One vector is turned by the same rotation once a step. Each row is the vector after some number of steps, and that number follows the row.
The counts run from 0 to 779.
[-35   8  45 -44 -20 -30 -16 -37 -27  36  -1   3  11   2  50  10 -26 -24
   2   9 -26 -11  -6   4  13 -18  25  16 -36 -32  -5  -6 -42 -38  27  -6
   6  17  17 -42 -59   9  -9 -24 -30 -28   2 -86  12  22  31] => 418
[  5  -6   1 -47 -13 -47   0  17  -6   0 -51 -44  52  33  66 -14  15 -38
 -10  -3 -14   3   2  12 -14  14  -9  36 -29 -39 -19  36 -33 -25 -18   1
  36   2  -7 -23 -35  -2 -18 -27 -46  -7 -19 -57  11   5  51] => 737
[ 34  -2  45 -16 -26 -11 -24 -28 -10   3  52  -9  26  11  52 -44 -13  -1
  36  10 -31 -48 -27  13 -24 -16  21 -19 -51 -44 -16  21 -36 -19  24   2
  50 -16  24 -20 -40  46 -28 -30  -6  -1  -9 -60  29  46  10] => 435
[ 24   1  17  -8   8  -1   2   9  -9   7  37 -11  42 -34   9 -28  30 -38
 -10  -1 -22 -15 -14  40 -33   7 -17 -18 -54 -39   9  60 -14 -33  24  44
  30  -6  15  26  -5  -2   1 -45 -54 -26 -29 -47  21  11  38] => 182
[ 24  29  -8   1 -24   5 -16   5 -26 -26  22 -12  14   2  37 -44   6 -15
 -13 -21 -58 -33 -29  45 -47  -6  -6 -30 -39 -44  -1  33 -12 -54  25  11
  27  -2  47 -22 -42  -9 -18 -33 -34 -14 -21 -35  17  -2  61] => 85
[ 15  -7  44   6   4 -36 -32 -24  20  35 -16  -5  23  13  37 -17 -26 -37
   5   1 -20 -30  -2  24 -16 -17   5   2 -43 -28   1  33 -51 -10  50  -4
  22  15  37  -9 -22  20 -37   1 -35 -45 -11 -71   0  14  73] => 359
[-34  -6  38 -37   8  -4  13  16 -26  -2   3  -3  29 -33  35 -36  46 -34
   6   0  -2 -15  -9   5 -27  10  -5  13 -81 -46  11   2 -29 -60   2  12
  43   8 -41  16 -16   3   2 -64 -27 -17   8 -46  -6  17  40] => 260
[ 10   2   7 -19   9 -22 -15 -11 -19 -13   5  -3  28  -9  42 -68  -7 -34
 -20 -11 -17 -43 -12   3  -3 -13 -28  -2 -65 -34  18  14 -45 -48  13  33
  32  13  37   2 -19  29   4 -79  -2 -32   3 -29  -4  11  41] => 165
[ 10  18  33   1 -12  16 -21 -12 -14   8  40   6  17   5  27 -58  -7 -18
  26   4 -25 -23 -12  34 -53 -18   4 -45 -58 -13  -1  29 -13 -55  23  20
  34  -4  27  -9 -28  -9 -22 -37 -47 -18 -17 -43  -6  31  44] => 33
[  7 -18  29  -9 -11 -28  -7 -12 -15 -11  50   2  45 -40  14 -12  20 -13
 -23 -20 -14 -34 -36  26 -13  16 -23  11 -49 -61  25  30 -18 -55  31  30
  25  23  23  12 -13  -5  18 -65 -31 -43   5 -49  23 -10   9] => 46
[-14  21  34 -60 -15  -9  -7  -2 -20  -1  12  15  18  22  59 -40   3  15
 -12 -30 -17 -21 -38  22 -27  14   7  33 -24 -38 -11  11 -26 -54 -20   9
  48   7  30  -5 -38 -15   7 -54 -29 -43   3 -55  33 -16  32] => 179
[ -5 -11  36 -25 -29 -69 -22 -23 -22  32  -9  18  33  -1  16 -25  15 -28
  14   8  -3 -27 -23 -18  25  -2 -18   6 -42 -32  21  30 -54 -16  20  -3
  24  29  -9 -31 -22  64 -32 -21 -29 -34   4 -47   3  13  42] => 724
[-25   4  26 -25  36 -14 -23  -4 -46  17 -31 -29  50  -4  42 -21  26 -52
   8  15 -10  21  17  16   8   9   1  -4 -47 -15   2  21 -24 -43  -3   1
  13  28  -7 -33 -27 -10  -7 -51 -50   6 -29 -47   5  26  42] => 550
[-14  -4  18 -41  17   0 -18  18 -28 -42  15 -52  44  -7  37   5  49  -5
   3 -16 -26 -19 -35  30  -1  20  -4  -7 -39 -61 -16  37  -9 -52 -13  -9
  39   8  16 -40 -27 -13 -24 -59  -9   5 -14 -37  49 -24  20] => 139
[  0  -4 -27 -11 -12 -48   1  -7 -20 -42   0   1  28  -3   4 -40  -1 -48
 -29 -11 -43 -19 -11  26   9  19 -11   7 -46 -38  26  49 -14 -25  -3  13
  21   0  52 -13 -22  22  16 -60   3 -19 -32 -52  15  -6  56] => 524
[-17 -15  38 -27  28   3  -9  -5   2 -12  35   8  15  -7  -4 -47  12 -18
  23 -15  -6  -8   0  31   0  12   8 -45 -55  -8 -13  67  -2 -39  19  10
  23 -17  47 -19 -18   8  -9 -40  -5 -20 -43 -59  34  31  63] => 249
[-50  13  51 -46  10 -17  -7 -14 -38   1  16  58  -7   1  31 -47  10   1
  15 -38 -13 -21 -38   1   5  16   1 -13 -20 -46  15  11 -27 -50  -3 -36
  16  17  14 -21 -44  12 -28 -58 -24 -33  22 -31  13 -18  37] => 768
[-15 -12  43 -52   4 -10  10  11  -4  10   6 -18  -1   6  58 -23  17 -13
  37   0 -18  -9 -19   3 -41  -3  17 -18 -34 -29 -61  37 -18 -56  -6  -6
  12 -15  -2 -49 -54  16 -38 -13 -11  -8   3 -65   5  33  57] => 744
[ 17  -5  42 -27  -4 -33 -30   6 -11   0 -15 -24  50  37  54 -58  10 -23
  29 -14  10   6   6  21 -29  15  12  -9 -31 -12 -32  32 -24 -47  -9  -9
  36   1  -1 -22  -9 -21 -21 -11 -43 -10  -2 -58  -3  32  63] => 453
[ 13  -5  24 -39 -55 -82  -5 -31 -32 -19   1  21  36  31  47 -22  -5 -10
  -7 -28 -30 -11 -28   6  14  31   0  30 -13 -52  -3  28 -17 -15 -16 -14
  32  13  21 -13 -32  30 -10 -30 -14 -32  -6 -65  18  -1  23] => 657
[ -5  -7  17 -22  -6 -22 -11  -8 -46  18  14 -36  53 -19  32  -9  27 -31
  18  42 -10  -6 -20  -5   7  -1  -6  -4 -44 -40  17  29 -30 -42  -8  -1
  32  26 -28 -39 -49  27 -26 -29 -47  16 -23 -49  19  26  10] => 646
[  3  -2  49 -47  48   9 -42  19   6  31   3 -30  44   7  48 -41  17 -23
  31 -16  -5 -11   6  -4 -10  10 -29 -17 -36  -6  -3  52 -32 -46  12  17
  35  -6  15 -15 -24  -9 -29 -30 -59 -23  -4 -34  18  23  36] => 35
[ 24 -19  19 -11  28  -4 -36   3  -6 -17  29 -37  34 -10  18 -55  22 -32
  20  -2 -23 -30  -5  -1 -10  -1 -34 -60 -68 -22  10  59 -22 -43  26  17
  25   1  27 -27 -15  13 -33 -47  -7   0 -14 -23  11  28  32] => 302
[ -9 -11  41 -35 -10 -57 -20 -40 -49  17  -5  -7  52 -10  37 -34  12 -41
  -9   8  18  12   2   0   9  11 -13  12 -47 -20   6  16 -23 -36   5   9
  -9  46  14 -11 -13  17   1 -32 -21 -31   7 -73   2  33  29] => 321
[ 10   5  58 -34   7   9 -31   1 -10   5  19   3  26  30  63 -55  11 -14
  43 -13 -27  -9  10  24 -27  21  12 -18 -53 -27 -20  29 -13 -48   4 -12
  45 -31  -8   6 -43 -12 -21 -34 -44  24   5 -44   7  27  15] => 624
[ -1 -19  57 -36  12 -41 -39 -18 -31  17 -11 -36  77   1  11   2  45 -37
  19  -3   1  -2  -3   2  36  15 -28 -19 -37 -29   7  50 -12 -27  22  -9
   8  29  -7 -41  -3   7 -49 -24 -40   3 -10 -39   4  14  32] => 132
[-32   9  -8 -50  22 -12   0  25 -40 -15   4  -3  26  -6  31 -42  52 -15
   1  -8  -1   6 -27  -1  -4  19 -10  -3 -30 -51  10  36 -19 -52 -48 -21
  42  20  -8 -28 -45  33 -17 -61 -30  -4 -24 -23  34  -9  51] => 311
[-10   6  39 -25  -4 -20  -6 -15 -18  -2  35  26   9 -35  13 -11  18   3
   0 -24 -15 -47 -75   9  -2  -9 -16  -4 -24 -77  16  35 -37 -30  19  -1
  17  34  17 -25 -27  36  -9 -56 -23 -40 -12 -28  29 -16  15] => 501
[  7  -5  24  -5  37   7 -23  15  -2 -15  14 -10  38 -18  20 -50  47 -30
   9 -21  -7   6  -4  43 -28  42  -5 -15 -45 -45  15  50  -9 -46   0 -21
  42  19  -8  22  -6 -24  -4 -40 -52   7 -27 -36  23   9  44] => 773
[ 25  -3  44 -24 -39 -37   3  -7 -18   8  47  23  30   4  19  -8  37 -14
  10 -35 -29 -10 -28  33 -21  36   0 -16 -16 -56 -13  80   4  -1  18  17
   2 -20  19  21 -24  21 -19 -30 -41 -27 -24 -54  32   5  18] => 331
[ 32   5  49 -15 -13 -18 -15   3  -6  18  34   3  40   0  43 -21  51 -13
  26 -24 -16 -14 -29  13 -33  39 -24  -3 -18 -66  23  54  -5 -40  21 -23
  33   1 -28   3 -21   2 -27 -14 -72  -2   2 -38  13   9  15] => 639
[-16  25  18 -23 -41 -44   4 -31 -39  -8   8  53  20  10   8 -43  -1 -17
 -12 -29 -38  -6  -6  45  -8  24  19  -1 -30 -31  26  32 -10 -17   5 -27
  18   6  33  13 -31  22  -1 -34 -25 -35 -15 -68  12   1  59] => 255
[ 21   3  18 -20   5 -34 -30 -22 -32   2   7  -6  58  -6  27 -18  25 -42
 -21 -11 -21  -7 -10  37  30  28  -8   2 -24 -56  19  64 -20 -11  -8  12
   3  16  49  26 -14   9   3 -62 -45 -19 -46 -48  36   0  10] => 696
[ 29 -14  29 -16   1  -8 -21   1  10   4  34 -19   6   2  43 -47   0 -17
  50  13 -26 -31 -19  19 -33 -11  30 -27 -52 -26 -22  38 -31 -24  19  -2
  52 -26  12 -31 -41  30 -30 -10 -16  15 -28 -58  34  40  34] => 436
[ 13 -31  77 -13  20 -36 -42 -29  -7  20  -3 -16  54 -11  54 -35  19 -27
  23  -5  11  -6   3   6   6  30 -16   8 -64 -51  20  12 -39 -21  40 -19
  15  35 -11  11  -4   6 -15 -36 -21 -18  14 -44   6  34   9] => 492
[-23   4  10 -36 -10 -14 -19 -24 -35  23  11 -15  41  -5   6  -5  -5 -38
 -14  28 -31  -2   0  18  20 -12   0   1 -43  -1   1  46 -11 -25  19  35
   8  -7  42 -34 -50  19  -6 -34 -40 -18 -42 -78  32  28  40] => 189
[-28   4  15 -51  18 -22  18  -3 -35  -6 -16  17   8  -9  52 -30  21 -40
 -17 -20 -25 -11 -17   7   8  22   5  32 -56 -67  13  20 -38 -34 -20  -3
  19   7   1  21 -35  20   6 -87  -6 -17 -10 -36  24 -10  22] => 619
[ 16   7   0   3   0   0 -15  -8 -22 -36  14 -14  22 -27  14 -25  22 -32
 -17 -10 -59 -45 -21  44  -9  -3 -18  -3 -69 -53  40  33 -27 -34  40  13
  37   7  28   7 -32  13  -9 -57 -22 -24 -13 -35  20 -11  36] => 353
[ 30  11  22 -23   1  -9 -27 -23 -31  -3  31 -13  27 -16  40 -58  12 -19
   2   4  -6 -38 -18  -9 -15 -18 -31 -15 -66 -46   9  23 -25 -31  18  36
  24  14  24   0 -28  41  -2 -77  -5 -29   1 -22  21  20   5] => 166
